(in the rows, 128 means zero)
The rows of X fall into several groups, which share some directions, and each row is roughly a mix of its group's hidden directions, except one row that fits no group.
X (114 x 11):
129, 120, 81, 134, 93, 145, 120, 117, 107, 108, 91
117, 155, 144, 147, 117, 103, 142, 142, 108, 182, 146
112, 77, 120, 135, 134, 153, 99, 112, 146, 93, 131
112, 128, 103, 130, 135, 78, 120, 94, 164, 124, 141
186, 162, 126, 144, 119, 132, 133, 97, 146, 136, 123
121, 182, 106, 127, 143, 146, 115, 111, 155, 155, 147
93, 131, 127, 106, 132, 135, 105, 113, 159, 94, 168
165, 144, 140, 153, 114, 150, 119, 130, 115, 174, 155
134, 151, 112, 97, 175, 89, 147, 142, 128, 133, 143
158, 145, 149, 159, 102, 111, 159, 127, 115, 160, 150
123, 162, 153, 139, 135, 99, 139, 139, 117, 180, 147
77, 103, 131, 115, 119, 100, 143, 133, 116, 95, 106
110, 122, 132, 127, 94, 109, 72, 140, 147, 143, 148
89, 146, 75, 115, 134, 139, 111, 127, 119, 109, 105
177, 141, 127, 144, 169, 154, 127, 120, 128, 143, 155
120, 155, 149, 105, 140, 136, 158, 182, 112, 114, 135
112, 159, 144, 144, 123, 106, 147, 105, 184, 131, 130
138, 156, 137, 144, 82, 122, 138, 131, 161, 144, 165
96, 137, 151, 135, 177, 124, 109, 122, 152, 151, 153
146, 140, 107, 152, 147, 125, 83, 103, 107, 127, 93
171, 126, 114, 106, 157, 157, 91, 134, 150, 128, 116
107, 102, 129, 102, 117, 144, 129, 96, 174, 101, 143
125, 126, 131, 136, 115, 87, 113, 131, 169, 133, 177
157, 147, 121, 105, 151, 126, 127, 141, 88, 116, 83
129, 123, 151, 108, 95, 127, 134, 124, 103, 167, 174
132, 113, 161, 166, 97, 155, 97, 110, 126, 131, 107
144, 130, 125, 122, 111, 120, 151, 77, 161, 123, 92
88, 125, 107, 166, 136, 114, 128, 141, 86, 118, 106
164, 144, 104, 159, 129, 146, 154, 83, 119, 132, 125
140, 101, 158, 98, 120, 152, 122, 137, 92, 107, 96
176, 161, 164, 110, 118, 127, 147, 140, 125, 109, 145
96, 126, 136, 84, 109, 143, 132, 118, 131, 174, 109
96, 161, 119, 114, 131, 122, 108, 168, 151, 126, 163
138, 124, 150, 139, 133, 134, 167, 181, 143, 98, 120
133, 137, 135, 152, 171, 161, 120, 117, 123, 89, 98
123, 84, 132, 92, 126, 107, 126, 96, 156, 123, 100
154, 162, 145, 150, 139, 136, 153, 178, 132, 111, 135
80, 145, 125, 169, 120, 151, 148, 120, 115, 130, 101
89, 130, 147, 131, 101, 135, 123, 93, 111, 171, 114
163, 125, 82, 146, 107, 140, 139, 114, 108, 110, 97
100, 96, 140, 92, 120, 134, 127, 114, 159, 90, 143
101, 144, 112, 144, 146, 103, 165, 123, 80, 129, 115
155, 80, 139, 111, 126, 131, 104, 162, 114, 110, 105
158, 112, 160, 127, 94, 101, 143, 98, 147, 142, 105
116, 141, 151, 124, 177, 113, 155, 105, 157, 120, 152
159, 112, 131, 129, 82, 123, 131, 140, 167, 96, 140
102, 165, 124, 143, 106, 132, 110, 157, 129, 156, 167
178, 136, 95, 154, 130, 155, 124, 144, 120, 115, 154
140, 131, 125, 111, 128, 119, 186, 131, 167, 118, 101
143, 147, 105, 130, 155, 131, 138, 128, 122, 124, 63
86, 111, 113, 134, 93, 133, 112, 162, 103, 106, 139
101, 157, 99, 83, 137, 127, 138, 100, 127, 157, 127
182, 153, 99, 138, 145, 140, 126, 144, 148, 118, 151
115, 130, 125, 151, 145, 140, 90, 152, 128, 132, 183
90, 101, 160, 121, 162, 120, 140, 117, 140, 99, 151
152, 158, 123, 117, 115, 141, 163, 106, 174, 137, 146
124, 74, 132, 128, 121, 174, 116, 120, 98, 132, 121
152, 125, 141, 113, 101, 159, 131, 138, 82, 161, 112
145, 97, 130, 116, 112, 100, 172, 111, 148, 139, 96
146, 133, 127, 127, 111, 196, 132, 106, 134, 149, 120
162, 92, 153, 118, 142, 142, 100, 151, 101, 147, 111
151, 109, 157, 105, 129, 96, 113, 128, 112, 83, 107
180, 115, 161, 106, 149, 129, 123, 110, 120, 130, 97
93, 159, 106, 162, 102, 132, 133, 155, 114, 136, 154
154, 141, 146, 141, 131, 90, 137, 147, 101, 166, 156
140, 97, 135, 107, 121, 111, 94, 91, 101, 116, 98
122, 117, 136, 161, 130, 116, 182, 101, 155, 123, 148
140, 110, 134, 93, 124, 107, 147, 99, 162, 94, 105
102, 122, 104, 125, 110, 142, 105, 149, 144, 132, 184
146, 148, 105, 154, 126, 143, 160, 114, 181, 140, 126
142, 144, 73, 140, 110, 150, 114, 151, 125, 99, 142
130, 68, 138, 111, 107, 112, 141, 105, 135, 122, 99
179, 150, 139, 120, 120, 110, 106, 86, 134, 111, 134
167, 173, 128, 133, 120, 110, 135, 151, 135, 168, 136
158, 176, 129, 125, 139, 171, 122, 151, 124, 119, 147
124, 138, 103, 147, 117, 158, 159, 114, 170, 161, 138
122, 155, 129, 149, 155, 140, 129, 147, 125, 136, 190
113, 159, 91, 158, 165, 137, 98, 131, 124, 126, 107
106, 107, 123, 126, 60, 127, 117, 131, 130, 116, 110
90, 129, 111, 84, 116, 169, 146, 124, 135, 147, 123
142, 119, 162, 92, 127, 114, 110, 137, 83, 101, 116
145, 155, 113, 144, 117, 140, 159, 110, 176, 149, 149
117, 128, 112, 133, 120, 184, 136, 107, 174, 129, 138
172, 102, 138, 129, 84, 129, 124, 144, 157, 107, 132
89, 121, 137, 115, 84, 128, 120, 93, 142, 139, 98
162, 101, 132, 143, 143, 88, 137, 134, 123, 130, 174
116, 99, 169, 126, 91, 108, 128, 142, 103, 153, 110
119, 152, 125, 142, 143, 149, 170, 175, 154, 119, 131
139, 145, 93, 137, 187, 140, 139, 124, 116, 106, 138
90, 128, 106, 138, 143, 80, 154, 148, 147, 141, 139
182, 123, 112, 137, 122, 143, 127, 142, 158, 97, 153
124, 141, 145, 121, 115, 101, 157, 98, 182, 140, 125
152, 119, 132, 141, 110, 170, 174, 137, 151, 144, 108
132, 150, 146, 115, 109, 139, 111, 125, 100, 155, 183
148, 140, 141, 119, 152, 117, 143, 109, 121, 113, 66
117, 109, 107, 110, 102, 94, 116, 177, 109, 127, 143
131, 98, 117, 131, 130, 124, 79, 156, 84, 128, 137
117, 114, 119, 127, 158, 140, 115, 105, 160, 78, 103
95, 116, 84, 124, 128, 158, 100, 135, 110, 96, 119
95, 85, 143, 130, 171, 126, 106, 117, 121, 150, 137
86, 92, 136, 123, 150, 146, 95, 109, 155, 131, 136
110, 158, 110, 74, 137, 128, 133, 100, 111, 149, 116
99, 118, 122, 104, 119, 167, 81, 124, 153, 116, 120
85, 137, 107, 114, 137, 142, 103, 102, 158, 119, 162
105, 108, 153, 83, 131, 125, 102, 133, 103, 92, 133
138, 126, 130, 143, 110, 86, 162, 166, 94, 120, 125
99, 127, 115, 141, 112, 127, 98, 146, 149, 133, 183
148, 115, 137, 121, 84, 133, 108, 152, 171, 111, 149
118, 128, 139, 151, 123, 172, 94, 129, 154, 121, 168
114, 108, 157, 96, 131, 87, 138, 135, 131, 127, 84
66, 130, 122, 106, 115, 142, 126, 114, 156, 147, 116
108, 149, 145, 130, 117, 109, 155, 98, 181, 141, 120
143, 91, 110, 103, 82, 114, 157, 119, 119, 124, 108
119, 141, 131, 96, 118, 118, 148, 125, 101, 156, 75

One row of each group comes first, with its name. Which group is each row after those in?
164, 117, 105, 135, 106, 106, 167, 145, 108, 119, 159
(13)
119, 74, 120, 133, 117, 114, 102, 95, 113, 139, 101
(96)
137, 120, 111, 108, 116, 95, 148, 130, 148, 91, 83
(126)

107, 152, 105, 149, 163, 147, 83, 137, 118, 109, 119
(96)
91, 107, 159, 107, 91, 114, 107, 157, 141, 127, 131
(126)
132, 156, 131, 134, 111, 75, 171, 139, 124, 138, 116
(126)
133, 155, 111, 127, 176, 135, 111, 163, 102, 146, 145
(126)
128, 103, 170, 165, 127, 144, 97, 102, 129, 132, 104
(13)
89, 119, 110, 136, 128, 157, 167, 156, 143, 157, 130
(96)
111, 142, 98, 88, 106, 159, 115, 132, 156, 101, 116
(13)
129, 182, 95, 132, 129, 138, 126, 120, 165, 132, 154
(126)
104, 102, 119, 114, 120, 134, 80, 83, 115, 134, 137
(96)
104, 125, 100, 128, 75, 152, 97, 125, 117, 133, 110
(126)
104, 139, 134, 84, 134, 126, 84, 127, 142, 141, 93
(13)
